Each named turn below is shown by a few rows before and after it. Which turns, in which order, take the first row of each later pair to the second? The first pair is answered.
Z447 (before -> after):
0,7,-41,25,3,-1,0,-46,8,-5,23,-24,-2,24  ->  -19,10,-34,-19,49,27,12,-11,-7,17,-2,-15,6,-17
22,24,18,6,-5,-22,-15,-3,4,0,19,-28,-12,9  ->  7,12,-9,2,14,-24,-12,-2,-1,22,16,-37,3,12
-12,3,-13,16,-31,0,18,5,14,3,-9,-34,52,-9  ->  -14,6,6,-2,-19,14,22,20,9,6,-17,-25,49,-31
Z384 (before -> after):
-1,-4,-34,12,6,13,2,-15,25,-6,-1,-48,9,-8  ->  -18,4,6,-41,24,26,9,29,8,0,-16,-9,-2,-34
28,23,5,3,25,14,-31,7,-24,-29,-24,-21,-29,-34  ->  27,0,27,-3,22,21,-8,-12,-18,-24,1,19,-59,-14
2,-2,32,-29,5,8,27,6,13,-19,-10,1,15,-32  ->  12,-19,19,-4,-14,2,35,-32,25,-19,9,-7,6,-11
Z984 (before -> after):
-29,3,-18,30,-29,-18,3,-23,1,-18,6,-30,44,42  ->  -21,-13,-30,-2,47,28,-14,-37,-25,11,-11,-27,-12,15
-19,-7,5,-8,8,7,25,11,16,8,0,0,23,-10  ->  -8,-4,11,-16,17,18,23,12,14,6,-6,3,8,-21
-1,-14,5,-10,26,35,11,-22,-3,12,6,11,-38,-2  ->  6,10,36,7,-27,13,14,-9,15,-24,12,16,-24,-1
Z686 (before -> after):
-2,-11,22,12,-10,26,18,-35,0,-4,18,32,-53,10  ->  -20,-10,-31,36,-21,9,27,-41,23,4,12,-23,20,11
34,-5,29,6,5,41,24,-39,17,-19,9,-10,-42,-26  ->  15,9,-4,26,-26,10,30,-29,40,-21,7,-49,30,-21
-14,0,-3,2,-5,-4,-8,-24,6,10,7,-8,-26,-7  ->  -23,10,-6,9,-21,-16,-8,-11,11,4,6,-12,-7,-5
Now pairs of rows:
Between the rows of a pair lie two turns.
9,-28,-36,-14,22,29,-4,-46,-5,-4,21,-28,-42,6  ->  13,-17,-30,-20,33,34,-7,-31,-7,-6,4,-40,-38,-16 -> Z447 then Z384
-37,11,0,-28,19,8,19,23,-1,28,-22,9,50,-28  ->  -23,27,28,-23,-9,4,14,32,4,4,-22,14,46,-37 -> Z984 then Z984
-17,-17,-20,24,-1,-33,-30,-14,-12,31,6,28,9,56  ->  -12,8,-25,23,4,-36,-53,12,-21,19,-13,9,21,40 -> Z686 then Z384
46,-8,-8,22,1,23,-27,-38,-7,-26,-10,-26,-26,-22  ->  20,-26,-46,35,-4,-1,-18,-47,7,1,4,-38,22,9 -> Z984 then Z984
-1,-2,15,-10,-25,-12,9,20,-2,6,0,14,4,8  ->  12,-15,-25,4,2,2,9,-10,-3,14,-10,-19,-3,1 -> Z686 then Z384
-19,6,-25,-9,-8,-12,-11,12,2,-16,-23,-14,23,6  ->  -2,16,-3,-18,-2,7,-19,13,-7,-27,-30,-11,-1,-8 -> Z984 then Z984
17,1,-14,41,-59,-6,6,-32,28,-5,14,-12,11,-14  ->  9,33,-7,28,-60,-15,-17,11,11,-15,-9,-12,25,-28 -> Z384 then Z447
1,20,6,1,-2,0,3,17,3,-7,-8,-7,14,-14  ->  -2,15,18,-13,9,3,3,17,-6,6,-5,15,-5,-5 -> Z984 then Z686
11,-8,6,4,7,-3,7,-7,-17,7,1,10,-32,-9  ->  1,-6,-18,23,-14,-24,6,-8,-5,4,5,-12,5,3 -> Z447 then Z686
28,34,60,-2,-23,12,-12,23,-1,-40,-6,14,-36,-16  ->  9,-13,41,-10,-4,5,4,-1,-11,8,24,53,-53,35 -> Z984 then Z686
4,17,8,29,-39,-27,-13,12,15,-24,4,-2,19,15  ->  -15,1,8,-27,35,18,1,27,-9,14,-20,11,-1,-26 -> Z984 then Z447
13,8,-16,31,-16,4,-19,-18,-5,4,8,-22,4,-4  ->  16,23,4,6,-2,15,-18,9,-16,0,-10,-16,-2,-35 -> Z447 then Z984
1,-24,0,-36,41,41,0,-16,-14,23,-6,10,-40,-11  ->  -19,20,17,-33,-15,13,10,39,12,-8,-20,-21,42,-42 -> Z686 then Z447
13,-7,-55,24,12,5,-17,-1,-15,-11,-22,-17,15,4  ->  22,14,-21,21,-7,2,-26,18,-16,-37,-27,-13,4,-8 -> Z984 then Z686
-1,5,11,3,-12,-12,1,10,1,-22,-6,8,10,-8  ->  -16,-5,-4,-9,6,-13,10,10,-5,2,-4,15,20,1 -> Z984 then Z384
9,-1,26,-28,-7,13,-2,15,11,1,-7,19,-36,-36  ->  -2,-30,-42,7,6,6,1,-27,20,23,2,-20,-14,-7 -> Z384 then Z447
-16,6,-29,-11,37,-13,1,-3,-17,11,-19,5,10,8  ->  -24,6,-18,-9,14,-30,13,0,-7,7,-2,18,27,23 -> Z384 then Z686
-2,41,21,-3,22,-13,-36,16,-49,2,-10,41,-39,21  ->  -22,14,-10,-20,67,8,-13,2,-45,41,-18,21,-19,2 -> Z686 then Z384
15,-18,24,-18,7,23,19,-1,20,8,13,22,-11,-34  ->  14,-9,15,-3,-10,10,26,-3,33,-4,8,-3,21,-39 -> Z686 then Z447
1,-5,25,-13,-5,18,26,0,15,-5,8,25,9,-20  ->  10,-11,13,2,-8,22,23,-16,24,-6,12,11,8,-21 -> Z686 then Z447
-16,-8,36,22,-26,16,41,-7,22,13,-9,13,30,-41  ->  -20,-34,-12,26,14,27,36,-36,14,43,-10,1,14,-20 -> Z447 then Z984
-22,2,17,-17,-12,-8,26,25,-10,11,-2,19,-17,22  ->  -9,-5,18,-19,2,15,33,4,-9,15,-11,11,-34,-1 -> Z686 then Z447
14,38,-10,29,-26,-30,-14,-4,8,-24,-19,-25,4,-17  ->  16,10,-37,35,1,-26,-23,-34,-4,0,-6,-14,-31,7 -> Z686 then Z447
-13,-21,-1,-11,18,-19,23,16,3,19,-4,-1,32,-20  ->  27,-7,37,7,-16,-17,9,-4,7,-21,4,6,-20,-20 -> Z984 then Z447
10,35,18,19,-18,-11,-15,10,-12,-34,1,-22,-28,1  ->  11,24,12,-4,22,15,-13,6,-23,-13,-8,-20,-45,-19 -> Z686 then Z384
-18,0,-7,-8,-2,0,4,24,14,34,3,11,32,6  ->  -1,10,14,15,-36,-8,2,12,21,6,13,18,12,15 -> Z447 then Z447
-22,-6,-3,-14,1,4,24,10,16,21,1,-9,35,-6  ->  -18,-10,-10,-3,-2,3,23,-4,22,20,6,-13,35,0 -> Z384 then Z384
-21,-1,-1,13,-24,-40,19,-9,16,-4,11,13,26,20  ->  -4,1,24,-24,17,-6,6,-3,-16,2,-2,39,-39,-8 -> Z384 then Z686
-19,20,-62,2,32,8,-23,0,-9,-16,-21,-38,33,-32  ->  0,0,31,-37,19,33,13,-14,-10,-27,13,50,-49,-32 -> Z984 then Z384
-16,-18,11,-17,-15,11,46,22,34,2,1,-8,47,-24  ->  -4,-28,41,-23,-19,20,47,13,25,-3,15,28,-1,-13 -> Z384 then Z686
-15,5,-20,-9,10,1,9,21,-12,16,-1,-11,34,7  ->  -5,1,27,-20,-6,10,25,19,-4,6,12,28,-5,9 -> Z384 then Z447
-13,-20,24,-14,-20,-3,56,0,18,3,14,51,-18,-17  ->  -13,-39,-14,-3,8,2,46,-31,11,25,23,34,-36,8 -> Z447 then Z984
-22,2,-10,-4,6,-17,-18,7,-17,17,9,7,14,31  ->  -15,8,-28,-1,22,-4,-22,0,-17,17,-7,-15,16,15 -> Z984 then Z686
10,22,0,14,-14,-9,-34,8,-17,-14,-13,-9,-4,11  ->  3,12,8,4,-1,-7,-35,8,-27,-3,-3,8,-21,19 -> Z984 then Z686
-15,24,21,-2,13,1,7,30,2,-15,-16,6,17,-28  ->  2,12,-14,41,-2,-9,6,-13,18,-23,-6,-28,19,0 -> Z384 then Z384
25,-5,-7,12,13,19,-10,-20,-14,-13,21,-26,-25,-27  ->  14,19,25,-3,-10,5,-9,24,-12,-29,12,-8,-1,-41 -> Z984 then Z384
-5,-4,24,-4,4,-4,4,20,3,-12,8,15,12,-8  ->  -11,-12,0,5,5,-5,9,12,13,-6,5,-3,30,-11 -> Z686 then Z686
7,15,2,16,-13,-29,-25,-4,-1,-2,1,-11,-5,14  ->  -10,8,-6,-15,29,-10,-15,10,-14,23,-18,-3,-5,-6 -> Z984 then Z447
-4,-2,-12,-13,5,8,-14,16,-8,-7,-29,-12,19,-2  ->  3,-24,-22,10,-5,5,-2,-25,5,-7,-7,-11,10,25 -> Z384 then Z384
-8,-21,-23,13,18,20,11,-30,17,22,14,8,2,8  ->  5,17,12,-5,13,25,-2,19,6,-11,-18,6,3,-40 -> Z384 then Z447
-2,-10,-6,7,10,-8,1,-15,-11,2,7,13,20,13  ->  -5,-4,-3,8,1,-14,-6,-10,-13,-6,9,9,24,11 -> Z686 then Z384
-5,-4,0,-53,36,16,-12,25,-33,21,-13,20,-8,-13  ->  -17,12,15,-48,6,-11,-16,49,-28,9,-12,20,21,-7 -> Z686 then Z686
3,12,22,-22,-22,-6,-28,24,-20,-16,10,15,-19,28  ->  -6,-18,-23,-2,-9,-13,-25,-10,-12,7,20,-7,-12,51 -> Z384 then Z984
6,-25,2,-27,44,16,-9,-34,11,13,34,25,-7,37  ->  22,-2,-32,7,38,13,-28,-45,19,-2,16,-32,17,28 -> Z447 then Z384
11,-7,24,-29,-19,10,34,0,30,2,9,-11,6,-34  ->  13,-24,-11,-11,-7,12,32,-26,36,12,13,-30,12,-20 -> Z384 then Z984
10,27,20,-1,32,-2,23,6,6,-2,4,-23,8,-25  ->  14,1,16,18,20,-10,28,-29,17,1,27,-14,-8,7 -> Z384 then Z447
24,-10,4,11,-5,-4,-8,-27,-12,4,14,22,-41,22  ->  15,17,19,-16,18,-2,-22,26,-29,0,-13,23,-27,-10 -> Z384 then Z384
-19,12,0,-26,28,7,-6,29,-18,9,-16,4,13,-7  ->  -5,-13,24,1,-14,3,15,-18,4,-4,24,29,-14,27 -> Z984 then Z384
-4,25,-45,-13,34,1,-29,29,-18,11,-37,-38,34,-30  ->  -30,-24,-50,-16,20,1,30,-7,15,48,1,-11,61,-3 -> Z384 then Z686
16,9,-32,37,-8,-16,-24,10,-11,13,-21,-42,31,6  ->  1,7,-6,27,-32,-39,-24,29,-16,18,-1,7,24,37 -> Z686 then Z984
16,-6,19,19,15,-4,-32,10,8,-42,-23,-14,-4,-27  ->  -8,-32,-24,20,41,-10,-23,-2,9,-3,-13,-23,17,-7 -> Z984 then Z984
-13,-18,-6,6,19,6,34,-25,8,21,0,-18,13,-2  ->  -31,-13,6,-14,20,-5,27,3,-1,30,-3,-4,19,5 -> Z686 then Z984
-15,7,-3,22,-2,-3,4,-14,18,-4,22,-10,3,11  ->  -11,27,3,22,-3,-2,-11,4,12,-16,14,-16,7,4 -> Z686 then Z384
-15,7,14,-4,-7,-2,-8,13,5,-9,5,27,-2,5  ->  -21,-4,-20,10,-5,-11,-5,1,8,-1,13,15,15,15 -> Z984 then Z384
-4,17,7,15,-27,-24,-23,9,1,-8,6,-15,6,-1  ->  -14,6,7,-22,20,0,-15,20,-11,16,-9,-6,-1,-26 -> Z984 then Z447
-15,4,14,-9,2,-5,2,15,-15,-11,14,32,-6,17  ->  -28,-7,-23,-4,26,-1,4,11,-13,9,2,1,13,15 -> Z384 then Z447
13,7,3,4,-19,-9,13,19,17,-20,7,-5,26,1  ->  16,-9,-19,8,4,9,18,-7,21,-3,4,-19,19,-4 -> Z686 then Z686
2,25,-24,-22,10,3,-23,53,-34,-18,-25,-33,21,-47  ->  6,12,-42,-21,29,15,-18,36,-33,-8,-20,-40,13,-49 -> Z686 then Z686
-17,-9,-11,-16,24,1,4,7,-4,23,-1,-2,5,-1  ->  -3,-7,14,-18,13,11,12,5,3,10,5,14,-12,-8 -> Z384 then Z447
-14,22,10,-6,-17,-2,27,24,20,-42,-26,-25,22,-37  ->  -27,-10,-55,4,23,-2,21,-19,15,3,-14,-43,22,-4 -> Z447 then Z984
18,-29,-30,18,29,22,-47,-45,-3,18,22,-17,-42,37  ->  28,27,19,-11,28,26,-64,19,-20,-15,-18,-12,-40,-20 -> Z384 then Z447
10,-16,-36,26,3,14,-14,-37,-8,19,7,1,-34,23  ->  0,-17,-38,3,32,31,-9,-22,-12,37,-7,-4,-27,-3 -> Z447 then Z384
7,-27,4,5,15,29,19,-35,9,-10,1,-25,-32,9  ->  10,-10,14,23,-23,10,19,-26,23,-36,4,-31,-4,9 -> Z984 then Z686
-6,-29,-37,13,-5,-20,16,-14,21,6,17,-9,9,38  ->  -20,-22,-20,-11,-1,-32,8,15,4,15,14,17,16,43 -> Z686 then Z447
-4,-42,16,9,-43,-8,9,-33,35,5,45,0,14,15  ->  -31,-31,37,-27,-33,-12,4,21,18,14,34,33,32,7 -> Z447 then Z686
-23,-31,-15,-24,30,8,39,-10,17,36,-3,-3,29,-25  ->  -11,-27,23,-37,31,14,33,-1,2,28,0,32,-9,-26 -> Z686 then Z686
-9,-23,-25,-10,26,1,14,-19,8,33,-1,0,3,3  ->  6,-2,-21,11,9,-1,9,-14,18,5,-12,-34,18,-25 -> Z984 then Z686
8,-9,14,23,-36,3,20,-5,36,-5,6,3,22,-7  ->  -11,-6,-3,-1,-4,8,16,24,24,20,-11,5,40,-25 -> Z447 then Z384
-24,18,9,-37,29,-8,29,11,17,13,18,11,-16,7  ->  -25,13,3,-17,5,-21,32,-4,25,10,30,11,-13,30 -> Z447 then Z984
-10,-13,-49,0,9,3,-17,-12,-9,21,-5,-18,25,21  ->  9,10,36,-27,-17,15,-11,17,-15,-13,-7,37,-17,-10 -> Z384 then Z447
-12,-6,-7,20,-21,-27,-8,-13,1,6,24,16,16,39  ->  -16,30,1,-8,-2,-19,-21,37,-17,-5,-13,8,32,-7 -> Z384 then Z447
7,-12,11,4,-2,20,4,-29,23,-3,13,45,-50,-33  ->  3,-11,-33,13,19,26,3,-34,31,7,-8,-8,-15,-52 -> Z686 then Z984
-11,-19,-20,2,11,1,8,-1,-5,26,7,-3,11,16  ->  16,-12,-6,17,9,16,0,-21,-4,-1,6,-11,-27,1 -> Z984 then Z384
32,33,-7,26,-13,0,-25,1,-15,-35,-7,-30,-23,9  ->  32,30,-15,33,-9,1,-23,-9,-12,-31,-5,-37,-17,9 -> Z686 then Z686
-10,6,-1,-26,12,9,-2,10,-9,11,-10,-1,-6,2  ->  -2,5,8,-4,-17,1,5,-16,6,-4,9,8,-16,17 -> Z984 then Z384
4,2,31,-1,-40,-12,7,8,3,-11,17,21,-7,14  ->  23,-10,21,9,-21,14,16,-25,7,-8,11,6,-32,-4 -> Z686 then Z984
